(in the rows, 128 means zero)
Each named turn below is shown by a few rows before and after it. Which turns, in which order, take the first row of each later pair to the second? The first pair is answered.
fip:
[140 123 134 140 125 165 116 125] |-> [126 127 143 111 110 139 149 110]
[114 128 125 172 131 143 102 144] |-> [102 109 141 135  99 113 159 127]
[ 80 156 110 136  73  94 172 142] |-> [ 93 182  90 177 115 129 105 158]
Gubot:
[114 137  85 142 107  93 130 122] |-> [126 132  80 158 119 113 109 130]
[141  41 126 149  97 185 143 133] |-> [133 148 121  81 170 184 106  61]
[159 117 141 137 133 148 126 121] |-> [146 135 145 110 132 129 143 104]
[119 133 133 138 121 110 153 147] |-> [134 142 126 153 146 135 121 147]
Mul:
[123 122 131 108 116 123 141 120] |-> [134 117 122 139 128 144 111 137]
[124 119 122 136 140 134 117 138] |-> [113 129 127 116 134 117 134 129]
[109 167 105 175 119  86 131 163] |-> [138  94 135 132  92 103 193 131]
bom:
[125 121 118 163 118 124 125 144] |-> [114 137 116 158 120 114 127 142]
[161 112 142 106 155 165 115 104] |-> [162  84 141 128 135 166 123 126]
[148 110 125 119 139 162 126 112] |-> [146  95 125 133 124 157 131 127]
tupeb:
[107 170 136 187 134 126  84 178] |-> [ 90 204 139 150 141 102  97 151]
[100 133 105 140  96 105 127 156] |-> [125 141 100 149 133 145  86 146]
[123 145 135 103 127 125 142 113] |-> [131 108 132 137 107 134 142 144]
Now pairs of rows:
Each pair is two turns apart.
[107 171 127 127 120 102 115 145] |-> [153 104 150  98 122 148 143 111] | bom then Mul
[133 117 128 173 144 149 104 159] |-> [110 141 123 172 136 121 110 167] | bom then bom
[125 142 144 130 104  77 144 125] |-> [143 123 153 111 107  94 154 106] | fip then Mul
[122 104 137 115 116 119 151 126] |-> [112 153 126 112 144 117 122 119] | Gubot then Mul
[114 114 131 151 106 101 140 158] |-> [109 169 127 120 142 100 119 126] | fip then bom
[125 102 117 173 106 126 132 156] |-> [114 167 106 157 145 123  99 133] | bom then Gubot
[103 148 127 122 127 106 135  86] |-> [102 156 124 128 133 108 126  90] | fip then tupeb
[173  84 162 110 144 166 134  91] |-> [153 157 145 110 179 155  92  86] | tupeb then fip
[153 112 134 124 121 147 147 121] |-> [147 115 134 116 116 137 156 119] | tupeb then tupeb
[122 107 112 105  83 111 156 167] |-> [152  94 123  79 105 145 155 133] | fip then Mul
[138 108 118 152 110 141 134 135] |-> [119 128 123 125 104 113 155 120] | tupeb then tupeb
[126 136 130 119 152 139 100 117] |-> [137 110 134 122 145 151 108 120] | Mul then fip
[131 116 118 115 131 133 129 101] |-> [127 101 118 129 115 128 137 118] | Gubot then bom
[101 148 131 129 122  94 127 150] |-> [132 111 128 157 129 135 105 162] | bom then fip
[145 136 137  95 154 152 129  86] |-> [120 174 127 104 157 128 117  98] | Gubot then fip
[105 181 129  64 138 107 143  88] |-> [158 143 117 127 173 186  75 114] | tupeb then tupeb
[111  94 147 115 109 156 129 153] |-> [106 109 151  88 113 146 141 132] | tupeb then Gubot
[126 150 122 101 129 121 125 119] |-> [122 124 119 136 106 118 126 153] | tupeb then Mul
[107 119 103 151 144 132 102 124] |-> [ 95 105 115 130 118 108 141 118] | fip then bom
[141 121 117 143 138 150 112 131] |-> [138 129 117 141 143 147 109 130] | Gubot then fip
[148 140 115 139 129 146 111 124] |-> [153 118 121 142 117 147 123 128] | Gubot then Mul
[147 139 141 129 147 171 124 131] |-> [145 119 152 113 126 161 156 126] | fip then tupeb
[137 115 125 159 143 141  99 145] |-> [143 101 130 156 139 146 107 143] | tupeb then fip
[141 142 135  91 119  82 184 158] |-> [129 164 126 111 124  75 164 177] | fip then Gubot
[127 146 154 106 144 153 146  73] |-> [125 106 159 117 110 144 174  91] | bom then tupeb
[138 180 105 149 115 101  82 164] |-> [153 121 140  78  82  94 167 115] | Mul then bom
[140 142 103 131 141 124 115 134] |-> [136 116 111 131 116 112 141 142] | fip then bom
[112 112 116 164  98 110 131 172] |-> [ 95 163 121 112 115  84 142 132] | tupeb then tupeb
[161  77 119 181 134 196 104 164] |-> [126 201 115 104 188 156  89  96] | bom then tupeb
[ 80 131 110 169  92  99 105 195] |-> [107  61 134 138  66 116 157 170] | fip then Mul
[110 145 117 163 116 113 111 161] |-> [123 168 118 145 149 134  92 134] | tupeb then bom
[137 123 130  82 144 142 124  93] |-> [114 142 106 150 136 127  86 155] | Gubot then Mul
[150 123 124 112 153 131 121  84] |-> [160 101 120 136 149 144 112 100] | Gubot then Gubot
[134  67 111 178 131 158 101 167] |-> [142  53 119 166 129 163 113 156] | fip then tupeb
[150 106 106 122 122 150 105 114] |-> [134 144 102 109 133 132  99 105] | Mul then bom
[127 111 150  75 109 120 178  83] |-> [ 97 189 129  86 140 102 131  90] | Mul then tupeb
[ 86 163 112 147 105  95 146 138] |-> [156 124 124 127 153 180 118  92] | Mul then tupeb
[125 106 138 108 110 115 155 115] |-> [115 109 134 118 105 105 154 128] | Mul then fip
[130 164 118 110 154 126  82 142] |-> [129  92 128 129  96 113 131 175] | fip then bom
[115 103 126 125  92  97 171 140] |-> [101 145 106 159 110  93 127 162] | fip then tupeb
[106 157 101 145 132 102 119 157] |-> [122 167 101 134 156 126 102 138] | fip then Gubot
[154 108 159  87 102 151 179  87] |-> [138  88 153 126  70 133 186 131] | Mul then fip
[166  73 125 120  95 140 156 129] |-> [130 102 111 147  78 103 148 165] | Mul then fip
[131 148 111 149 143 145  88 136] |-> [103 167 120 111 125 102 126 120] | bom then tupeb
[111 153 131 178 140  82  97 128] |-> [127 165 136 145 166 103  93  90] | Mul then fip
[ 95 104 118 146  82  99 154 176] |-> [142 120 106 165 151 173  78 159] | tupeb then bom
[133 154 100 146 149 117 102 128] |-> [146 138 103 148 154 134 100 123] | bom then bom
[102 166 115 159 119 100 106 147] |-> [127  92 142 123  89 112 168 121] | Gubot then Mul
[117 135 119 109 121 114 145 111] |-> [122 112 112 149 112 128 129 144] | Gubot then bom
[135 149 108 179 150 123  86 166] |-> [127 138 142  79 128  89 173  96] | Mul then bom
[125 168 117 135 138 115 114 118] |-> [150 144 121 135 149 147 106 108] | bom then bom
[127 133 122 140 146 154 109 133] |-> [113 142 131 103 134 128 144 110] | Gubot then bom
[119 153 131 101 125 117 154 109] |-> [134 100 133 135 102 133 160 138] | bom then tupeb
[115 149 120 136 141 136  97 164] |-> [131 144 125 118 156 156  95 143] | fip then Gubot
[110 111 121 180  93  98 129 182] |-> [107 151 112 182 120  99  97 177] | fip then fip
[171  93 142  90 154 165 137  77] |-> [150 163 117 117 187 156  82  93] | fip then Mul
[139 131 139 119 145 154  83 111] |-> [123 143 146  89 136 132 107  94] | fip then fip
[142  99 145  88 120 137 167  88] |-> [ 94 180 122 105 129  92 137 111] | Mul then tupeb
[123 130 147 118 155 122 118 110] |-> [112 140 140 134 152 111 112 129] | tupeb then fip
[144  85 148 179 104 171 120 161] |-> [ 89 143 138 175  86 107 131 176] | bom then bom
[ 84 161 105 119 130  96 121 150] |-> [143  82 130  90 133 155 146 110] | bom then Mul
[106 151 137  86 131 107 163  99] |-> [122 148 140  81 149 129 150  87] | Mul then tupeb
[117 168 112 152 105  94 124 162] |-> [129 194 118 113 139 107 117 120] | Mul then fip
[136 124 138 114 147 126 133 112] |-> [130 142 131 121 153 121 120 118] | fip then Mul
[158 146 141 116 166 167 110 118] |-> [161 116 153  98 147 163 143 109] | fip then Gubot
[116 141 114 150  90 134 128 132] |-> [127 123 119 146  88 144 135 128] | Gubot then fip
[185  93 152 103 144 167 142 120] |-> [139 169 147  68 148 110 152 103] | bom then fip
[134 121 135  98 132 130 187 121] |-> [139  94 127 143 119 142 171 157] | tupeb then bom
[134 107 155 125 113 138 155 137] |-> [148 122 148 134 142 163 122 132] | bom then tupeb
[137  78 123 203  89 153 131 187] |-> [103 109 146 109  66  87 209 129] | tupeb then Gubot
[108 157 129 101 130  99 146 116] |-> [151 117 123 144 151 161 102 132] | bom then fip
[132 126 124 109 133 127 139  92] |-> [130  98 121 140 109 121 145 124] | Gubot then bom
[127 122 104 150 128 148 113 158] |-> [115 112 110 139 105 126 142 159] | Gubot then Gubot
[124 167 138  88 154 129 129  84] |-> [158 120 135 128 160 179 104 106] | Gubot then tupeb
[157 112 146  92 134 149 161  95] |-> [170 110 137 118 150 173 131 107] | tupeb then Gubot
[133 137 152 160 117  85 122 159] |-> [144 162 149 146 154 105  95 137] | Gubot then bom
[132 101 133 131 101 123 140 139] |-> [149 101 136 118 120 144 132 119] | fip then Mul
[132 178 115 144 166 128 107 119] |-> [131 101 126 168 103 114 159 156] | fip then bom
[108 131 137  82 106 101 166 103] |-> [143 146 127  91 161 157 107  86] | tupeb then tupeb
[102 113 152 103 121  84 188  87] |-> [ 80 131 139 132 110  64 175 116] | fip then Gubot
[ 88 138 147 107 103 100 156 126] |-> [109 149 152  84 133 128 143  93] | bom then bom
[104 130 129 125 127 118 146 127] |-> [113 111 129 138 123 130 144 136] | fip then fip
[103 110 143 111 101  95 165 135] |-> [ 93 172 129 112 138  96 122 128] | tupeb then Mul
[105 100 129 118 125 119 156 142] |-> [101 122 115 145 137 122 124 160] | Mul then bom
[112 116 117 155  74  88 143 165] |-> [129 137 137  73 109 101 163  87] | Gubot then Mul
[130 161 125 143 140 112 118 151] |-> [149 132 128 156 141 136 113 155] | Mul then Mul
[141 136 129 143 162 148 109 128] |-> [121 144 122 160 147 128 111 149] | fip then Mul
[107 168 104 128 156 140  92 131] |-> [103 135 102 162 125 134 103 167] | tupeb then Gubot
[109 181 127  76 143 124 137  65] |-> [108 199 109 117 162 139  90  92] | Mul then Mul
[104 137 130 136 124 119 145 133] |-> [109 150 127 135 141 130 128 127] | Gubot then tupeb
[146  91 145 107 124 148 146 107] |-> [151  96 143 109 132 158 136 104] | tupeb then Gubot
[128 171 114  92 162 129  94 112] |-> [121 101 134  83  99 102 169 125] | bom then Gubot
[150  84 130 108 120 144 164  96] |-> [138 113 131  91 125 127 167  83] | Gubot then tupeb
[109 168  85  83 159 132 128 117] |-> [137 124  79 134 157 172  98 150] | tupeb then tupeb
[126 165 114 141 160 133  89 135] |-> [140 110 143  86 132 131 159  97] | Mul then bom
[153 112 133 111 149 164 123 108] |-> [143 145 122 120 162 158 100 114] | Mul then bom
[137 112 139 108 118 128 148 114] |-> [123 154 119 138 139 125 105 136] | tupeb then Mul
[130 153 125 127 108  84 161 116] |-> [124 168 118 138 116  83 144 122] | fip then Gubot
[132  82 124 160 106 137 136 143] |-> [122  88 133 131  96 118 162 127] | Mul then Mul
[117  52 143 157  60  88 182 171] |-> [ 72 171 109 181 105  57 108 189] | Mul then bom
[123 164 148  84 115  92 149 117] |-> [159  83 147 140  96 136 142 157] | bom then Gubot
[154 104 124 114  94 127 143 120] |-> [126 164 110 118 108 100 120 127] | Mul then Gubot
